Each named move below is a turn or a mirror, shown by a few rows before and after it. Which moves, in which order, take the first row of each later pair to the second? The first pair is answered.
k_161:
-14 21 5 1 20 -2 -12 -10 -7 -10 11 -1 31 4 8 -> -13 15 12 0 18 -2 -11 -13 -8 -11 9 3 30 4 8
-8 -19 8 8 -1 15 14 15 8 1 3 0 -11 -13 -2 -> -8 -16 0 9 -1 15 17 15 12 2 5 -8 -11 -12 -2
-29 -17 8 -16 2 -13 14 0 9 18 20 -3 -4 5 10 -> -26 -19 12 -17 3 -12 15 2 5 18 17 1 -4 6 10
k_149:
-1 -9 14 3 0 5 -1 -8 5 -2 -5 3 -2 5 2 -> 2 0 15 4 -3 -1 -5 -2 12 5 1 0 0 2 6
1 17 16 3 3 -9 -3 11 26 9 18 -6 11 5 7 -> -7 -23 12 1 10 13 7 -9 -2 -18 1 11 4 22 -7
-9 2 2 -7 3 3 -3 10 -4 -1 12 -18 2 -2 5 -> -12 -9 0 -6 5 6 -1 6 -12 -7 11 -11 1 4 -1
k_307:
-14 -19 -17 4 1 11 1 -19 11 20 29 -28 -6 -12 -7 -> -15 -18 -15 5 0 10 1 -21 11 18 28 -29 -6 -10 -6
-28 -33 22 -13 24 5 19 -10 13 9 13 4 -13 11 9 -> 2 9 -12 1 -20 -9 17 19 28 40 8 -6 -20 -7 0
5 -13 -15 6 -3 8 -3 -7 0 -21 -4 7 0 -4 1 -> 10 -7 -19 7 -8 6 -2 1 5 -15 -6 4 0 -5 0
k_575:
-9 14 8 17 17 -13 3 -10 8 7 -3 1 8 -6 11 -> -7 7 13 15 13 -11 5 -7 9 12 -5 8 2 -9 11
5 -23 18 -4 5 4 -1 -4 -18 -11 -24 24 -5 7 -12 -> -6 -12 1 -5 17 3 -9 -9 -28 -25 -12 9 12 15 -4
-3 7 -1 -15 10 -2 -4 -7 -22 -7 2 6 9 11 11 -> 10 16 7 -12 -2 -9 -7 2 -18 4 -4 12 5 0 12
k_647:
-4 -10 22 3 36 -5 8 -8 7 -1 -1 2 1 -1 -4 -> 14 2 27 6 17 -15 5 2 11 11 -10 10 -7 -11 -7
6 0 25 -1 3 -6 -2 3 11 7 -1 12 -1 -6 2 -> 10 0 3 2 -11 -4 3 9 14 19 -2 4 -9 -8 -5
8 19 5 3 -10 -11 -9 4 16 14 -1 -2 0 -14 3 -> -3 13 -17 4 -7 -3 0 3 19 13 8 -14 -2 -6 -2
5 -18 6 -6 2 11 10 -6 0 3 -9 15 -25 -6 -4 -> 4 -18 3 -5 1 12 10 -8 0 5 -9 14 -24 -6 -4
Pairs:
Each pair is 2 to 3 moves apart.
-6 -31 -12 -3 4 21 19 -12 -22 -17 -5 7 -7 10 -19 -> 31 22 2 5 -24 -9 0 16 0 15 -9 6 -4 -19 -11
k_575 k_149 k_575
-14 -18 8 -1 15 10 6 -13 -10 -10 8 2 1 7 1 -> 1 -23 14 1 -1 7 11 -7 -4 3 -4 13 -13 -2 -6
k_647 k_307 k_575
9 0 19 -12 10 17 -8 -11 12 -8 16 -6 19 -8 5 -> 28 -6 10 -6 -17 22 -2 -5 4 -4 -6 11 8 -12 -11
k_647 k_149 k_647
-10 5 24 -11 22 14 -12 -1 -25 -19 28 -2 22 13 24 -> -9 -8 -31 -5 -5 30 4 0 -36 -19 19 -6 12 21 1
k_307 k_647 k_149
23 -7 23 -4 -11 -5 -2 12 1 11 -13 24 -14 -14 -2 -> 1 -34 23 -9 8 7 9 -1 -4 -1 -5 21 -17 -1 -7
k_647 k_307 k_647
-18 -2 18 2 19 -18 -29 -12 25 -20 22 -9 4 -1 6 -> -11 -28 30 1 10 -9 -17 -14 22 -13 4 14 -15 -5 -7
k_575 k_575 k_149
2 -14 29 1 17 1 10 -3 -2 -23 1 24 -6 -1 -11 -> 19 -1 6 8 -16 -1 15 11 10 4 -3 22 -19 -9 -23
k_575 k_307 k_575
-6 -8 5 -4 28 3 0 -4 16 0 30 -14 1 -3 7 -> 0 -27 -21 3 9 19 12 -9 -9 -10 7 -1 -10 4 -14
k_149 k_307 k_149
6 3 32 -7 8 -6 -2 -6 -1 -4 -2 5 9 -8 11 -> 3 18 -17 -2 -12 -3 8 3 11 12 10 -20 5 -6 2
k_307 k_161 k_647
0 19 -4 5 -16 5 -8 2 4 4 -5 -3 3 -12 0 -> -5 3 14 1 -9 6 1 1 16 13 -2 0 -5 -14 -1
k_575 k_307 k_149
0 -21 -20 7 -14 13 6 4 6 1 -1 5 -8 17 -4 -> 21 4 1 11 -24 -4 -10 15 4 5 -9 14 -2 7 4
k_647 k_647 k_307
5 6 25 -7 -1 -12 8 3 20 16 8 2 -4 -15 12 -> 3 13 26 -7 11 -16 -5 -5 8 -1 9 1 10 -10 17
k_575 k_575 k_647
-9 8 -31 8 -13 -12 -18 -2 -5 -15 -5 -11 -3 3 -6 -> 3 10 3 7 -17 -22 -17 10 19 10 -6 -2 -13 -15 2
k_307 k_149 k_575
-14 -6 -4 -2 18 6 -7 -11 -24 -27 4 5 14 9 8 -> -9 -16 -32 6 -8 12 14 3 0 4 4 -3 -10 1 -11
k_307 k_575 k_647
